One vector is turned by the same rotation once a tick. Each row is the vector after some number of ticks, and that number follows the row.
The counts run from 0 to 184.
[120 139 106  94 112 118 130 169  88 133 147 134 126 100 143  87 116 162
 147 127 145 139 126 155 145 101 181 157 149 212 135 142 109 117 144 109
 127 173 102 153 125 202 116 178 152 127 122 132 169 141 132 137 156 151
  84 125 106 128]
11
[ 94 136 117 108 145 134  91  95 103 110 125 127 148 146 157 121 172  80
 121  85 119 178  90  96 120  88  97 118 126 157 120 141 131 138  78 143
 129 142 108  95 194 143 126 132 156 173 125 134 111 117 150 116  79 130
 128 112 192 166]
154
[ 96 120 144  90 139 112 109 136 114 123 111  79 150 161 121 135 110 159
 176 117 124  84 154 140 147  78 149 175 125 115 134 102 117 146 154  63
  93 126 125  98  81 174 148 107 125 165 139 121 126 125 120 138 137  94
 127 104  66 125]
135
[101 112 165 137 164 139 106 120 165 156 121 112 151 141 111 106 150 142
 157 111 147 119 153 111 127 106 136 107 151 127 150 157 107 112 134  57
 154 129 144 122 116 154  81 150 166  86 140 149 164 126 136 134  52 123
 157 128 123 142]
143
[116 125  68 113 148  90 123 147 146 146 124 134 151 125 105 133 132 148
 128 125 121  97 178  89 125 183 143 144 147  67 154 130 136  64 151 131
 134 164 177 155 143 132 125 127 163 125 122 171 122 122 126  89 107 121
 159 122  92 140]
79
[162 112  69 132 125 117  99 111  60  86 115  97 127 120 132 129 115  81
 146 133 107 131 103 110 134 166 128 163 113  95 148 100 129  72 159 137
 109 120 157 147 117 125 149 190 112 142  77 128  91 153  92 127 176 137
 128 114 107 120]
73
[ 81 162 119 133  82 196 115 127 121 123 144 120 110 106  73 102 105  95
 125 120 142 127  81 155 142  97 116 134 108 113 108 106 119 137 132 129
 190 124 153 148 125  98  49 181 132 118 106 111 123 118 115 158 137 126
 138 139  99 117]
106
[138 107 144 119 169 150 103 104 138 119 138 111 122 146 107  94 122 121
 138 135 164 114 155 149  86  81 156 121 104  91 130 130 146 169 167 106
 188  90 157  79 106 137  86 121 154 103 167 133 163 145  87 143 105 103
 156 171 120 124]
102
[116 175 111  73 137  83 158 118 120 156 157 148 118 164 178 168 152 165
 129 123 118 117 132 113 163 130 125 128 124 159 143 106 156 135  88 150
 139 126 154  97 148 116 153  94 112 141  62 167 136 160 116  81 132 131
 129  98 134 178]
88
[143  83 119 115 168 146 104 123 121  99 115 100 139 130 147  96 165 108
 100 109 144 114 153 100  97 136 148 118 118 109 166 142 157  93 202  95
  86 148 114 122 141 114 186 122 161 129 157 141 151 108 129 127 142 109
 138 113  57 113]
37
[ 69 132 138 134 102 106 103  70 126 106 128 130 122 162 177  99 172 150
 149 135 138 124  97 159 131 151 199 108  94 154 146 139 130 169 120  88
 112 115 105 166 131 100 125 115 107 141 114 114 181 128 133 115 124 160
  88 160 141 155]
21
[143 173 158 130 118 175 137 148 113 146 135 155 161 130 155 162 115 135
 126  88 186 107 142 154 138  97 129 107  51 170 104  80 132 152 145  91
 100 151 130 119 108 152 143 110 143  90 172 135 105 101 168 159 153 122
 163 126 125 113]
132
[116 128  97 105 143 104 109 173 101 130 147 130 140 121  61  96 115 126
 136  86  79  99 154 138 170  97 152 150 127 116  91 101  98 118 142 109
 110 125 122 110  89 137 111 163 130 142 143 136 100 155 120 138 156  81
 138  75  84 117]
7
[ 88 125  89 171 117  91 153 132 110 130 132 160 130  71  92  94 125 139
 156 115 119 122 139 143 128 200 103 114 129 161 109 133 126 118 109 154
 117 146 114 177  97 121 131 136 161 131 116 117 125 130 160 173 134 123
  93 122 159  70]
116
[131 143 160 121 156 108 117 105 151 120 100 106 144 167 151 171 142 159
 204 137 108 116 127 133 135 129 149 151 146 104 189 113 126 145 143  97
 110 138 164 125 149 157 131 102 152  89 101 174 153 134 131 149 123 123
 185 122 150 161]
175
[ 80 131 122 137 109  95 111 122 144 143 123 128 139 153 106  56 154 123
 137  97  82 105 121 130 137 163 183 119 153 137 151  96 108  99 103 100
  90 152 109 145 186  87 115 109 118 155 110 151 154 132 186 123 112 123
 116 125 140 152]
151
[108 132 138 110 104 128 118 133 116 129 138  96 162 143 105 146 105 162
 163 104 123  66 158 111 148  97 128 139 104 120 109 103 101 123 141  63
  86 105 150 115  48 149 127 134 108 134 109 119 104 140 128 132 136 112
 123  82  66 114]
136
[146 119  78  96 168 102  83 115 124 116 106 125 151 141 140 128 143 141
 135 161 122 131 170  96 122 173 162 149 154 106 186 164 140  77 169 133
 146 154 168 143 159 148 145 130 167 129 111 160 154 141  97 114 108 120
 150 133 101 139]
78
[123 164 129  95 164 164 201 116 133 124 189 114 108 137 139 110 169 111
 112  89  85 145 110 150 179 118 126 108 123 180 119  91 152 108 121 121
 127 108 158 117 132  93 147 146 131 128  89 151 121 128  96 121 150 143
 155  98 116 171]
0
[141 140 126 146  84 143 121 181 129 137 136 137 139 113 122 122 125 126
  77 125 139 146 100 132 163 164 158 154 117 150 155  71 113  85 139 103
  94 197 131 158 163 134 126 157 152 123 140 158 138 110 171 154 170 108
 160 101  82 131]
43
[138 153 100  92 156 151 141 130 101 139 146 122 120 105 149 113 159 104
  83  66 108 128 111 158 167  89 140 123 117 186 114 102 157 106 127 134
 130 144 160 130 155  75 170 133 125 113  95 148 117 113 108 133 179 137
 143 101  93 158]
1
[194 126 163 131 119 122 158 148 100 150 157 146 126 153 111 111  92 128
 150  90 116 112 157 104 143 101 139  96 120 137  78  96 119 137 107 113
 146  61 177  89  82 124 101 145 122 114 122 122 120 178 112 122 144 152
 124 141 137 112]
96
[137  97 155 118 183 132 131 120 116  97 131  81 168 157 119 106 133  62
 177 108  76 153 139 119 154 163 155 117 128 142 111 111 140 114 137  80
  98  97 145 133 118 106 171 126 136 171 117 112 111 133 107 109 117 144
 110 144 148 133]
31
[ 67 166 133 129 116 148 121  79 130 149 136 145 160 139 143 142 139 114
 145  85 131 112 133 108 147 110 101  76  64 132  89 117 115 146  76  82
 128 119 135 122 118 111 119 112 123 114 107 136 109 105 180 116  66 176
 137 122 191 143]
24
[118  94 157 131 153 153 134 169 160 135 144 123 135 163  66 127 123 109
 131  98 102 126 138  76 125 154  91 155 121  84 123  92 117  95 160  94
  87 128 136 138 111 115 114 139 154 143 182 130 109 113 127 123 134  85
 139 119  67 135]
39
[121  84 142  93  83 124 129 141 128 124 107 108 136  80 156 105 111 122
 102 124 155  92 102  95 125  52 127 135 148 111 137 150 146 156 100 160
 140 141 110 119 144 142 117  79 143 139 100 141 151  87 129  82 116 181
  83 118 121 137]
58
[161 169 139 169  72 182 111 142 123 126  98 149 146 124 146 177 133 159
 128 143 162 121 107 111 154 159 140 119  89 132 175 117 135 141 138 105
 120 144 150 136 132 104 106 121 146  64 120 146 168 124 161 176 143 130
 185 127 119 110]
173
[122  95  89 129 101  95 112 111 100 119 119 126 161  89 154  80 148 111
 106  96 142 131 143 145 131 128 111 117 108 131 111 103 127 102 127 165
  69 171  68  92 152 149 170  92 138 180 127 119 121 123 181 124 124 130
 107  91 156 106]
156
[124 136 154 119  62 178 156 124 132 117 132 106 121 148 105  75  90  94
 150  96  90  88 102  81 133 129 133 111  86  91 118  64 126 104 124 113
 131  99 155  96 155  81 104 114  77 136  97 124 139 145 155 109 158 182
 114 135 125 138]
64
[ 46 171  70 133 160 110 136  63 122 141 146 133 123 144 100 108 146 128
 175  96 111 133 149 115 108 143  66 105 116 111 108 127 113 109 130 118
 155 125 139 119 111 161  88 171 142 116 112 138 103 138 142 152  67 111
 167 111 156 136]
112
[ 78  98 165 184  92 172 151 107 145 122 173 119 121  93  99  84 159 128
 119 135 156 151  87 122 127 138  94 104 127 153 147 133 128 135 122 124
 103 139  75 139 126 108  67 148 161 116 126 123 143 151 162 158  71 127
 122  95 148 122]
148
[119 113 139 138 125 129 113 162 128 126 136 163 148 138  81 108 137 143
  96 133 117 108 135 123 151 150 162 141  82 139 101 127 149 174 143 109
 107 128 127 133 122  67 127  67 147 164 196 113 140 128 129 114 157 111
 107 134  86 102]
126
[117 103 161 110  87 147 144 132 147 119 124  84 123 155 120  73 106 114
 159 129  87 100 107 115 133 125 186 137 119  88 135  79 135 120 128 118
 125 102 130 104 164  88 114  91  80 166 102 139 146 140 135  85 158 159
  96 150 113 143]
63
[106 112 115 109 133 136 136 142 102 112 151 146 143  96 134 114 153 154
  76 140 148 109 141 132 135 136 150 118  78 161 121 154 175 145 153 125
  97 138  88 123 110  80 176  62 139 166 171 128 150 131 123 105 159 138
  86 111  65 104]
125
[124 100 112 167  85 108  91 115 103 108  89 152 154 112 130  91 129 116
 104  79 138 129 136 115  99 158 102 108 105 110 103 112 137 138 131 169
  72 157  78  96 140 119 152  91 148 167 157 109 121 141 177 155 154 110
  95 117 149  82]
157
[125  97 140 130 138 118 118 127 117  98 138 137 137 169 115 108 109 123
 181 127  98 178 138  77 115 171 113 128 115 149 113 111 129 152 128 126
  93 109 113  68 145 176 130 113 146 214 176 110 133 177 127 114 126 120
  86 142 152 112]
159
[111 119 173 133 142 165 166 139 135 103 189 125 114 158 112 142 148 113
 125 107 113 160 111  66 136 151  64 122 105 114 136  91 132 105 146 110
  78 116 131 134 105 140 111 188 138 130 165 139 118 124 101 132 123 108
 147  88  79 147]
40
[101 121 146 175  96 139 138 125 145 136 156 148 158  91  98 112 136 140
 125 170 180 144 100 157 152 135 148 111  82 148 122 123 116 180 103 119
 121 134  93 167 107 140  56 141 149 131 177 127 146 126 153 130  83 155
 112 146 162 130]
19
[ 79  91 132 125 145 130  99  76 101 101 109  95 193 110 168 138 131  79
 139 115 147 120  91 187 149 102 138 128 103 129 123 133 145 170 113 136
 110 133 117 143 143 120 168  97 151 165 107 131 112  64 150 127 106 148
 103 135 177 145]
26
[137 170 122 142  50 191 157 149 134 119 112 119 134  88 144 155 101 167
 125 155 133 107 102 117 189 166 133 144  93 120 179  99 128 111 138 116
  92 155 146 137 126 131 108 127 112  98 100 152 155 124 154 140 146 160
 145 116 104 135]
172
[ 76 125 108 147  70 155 105 142 124 127 143 147 164  73  88 126 126 147
  92 151 169 121  96 132 162 107 142 145  82 120 107 147 122 170 104 129
 140 138 102 168  98 118  56 144 142 141 150 110 134 107 147 114  95 157
  91 109 127 116]
18
[ 82 145 100 122  83 164 127 120 127 123 148 108  87 124  81  78 104 104
 112 110 129  84 105 147 131 102 128 146 104  71 112 106 130 123 156 119
 158  99 158 151  97  90  87 180  95 123  88 115 126 113 102 126 165 138
 119 123  79 126]
105
[155  99 159 172 146 123 136 140  95 125 126 114 172  73 101 180 117 117
 162 138 129 125 111 104 160  89  89 139 142 114 145 116 137 148 108 160
 120 121 126 127 107 138  92 135 169 101  84 162  98 159 142 151  82 104
 152  90 166 123]
179
[154 130 132 128 149 109 123 144  75 119 160 160  98 120 117 123 132 113
 146  90 120 147  87 115 128 103 106 126 120 169  95 117 104 164 114 142
 126 102 113 165  90 178  94 219 140 101 135 105 122 139 111 159 161 109
 109 112 127 114]
9
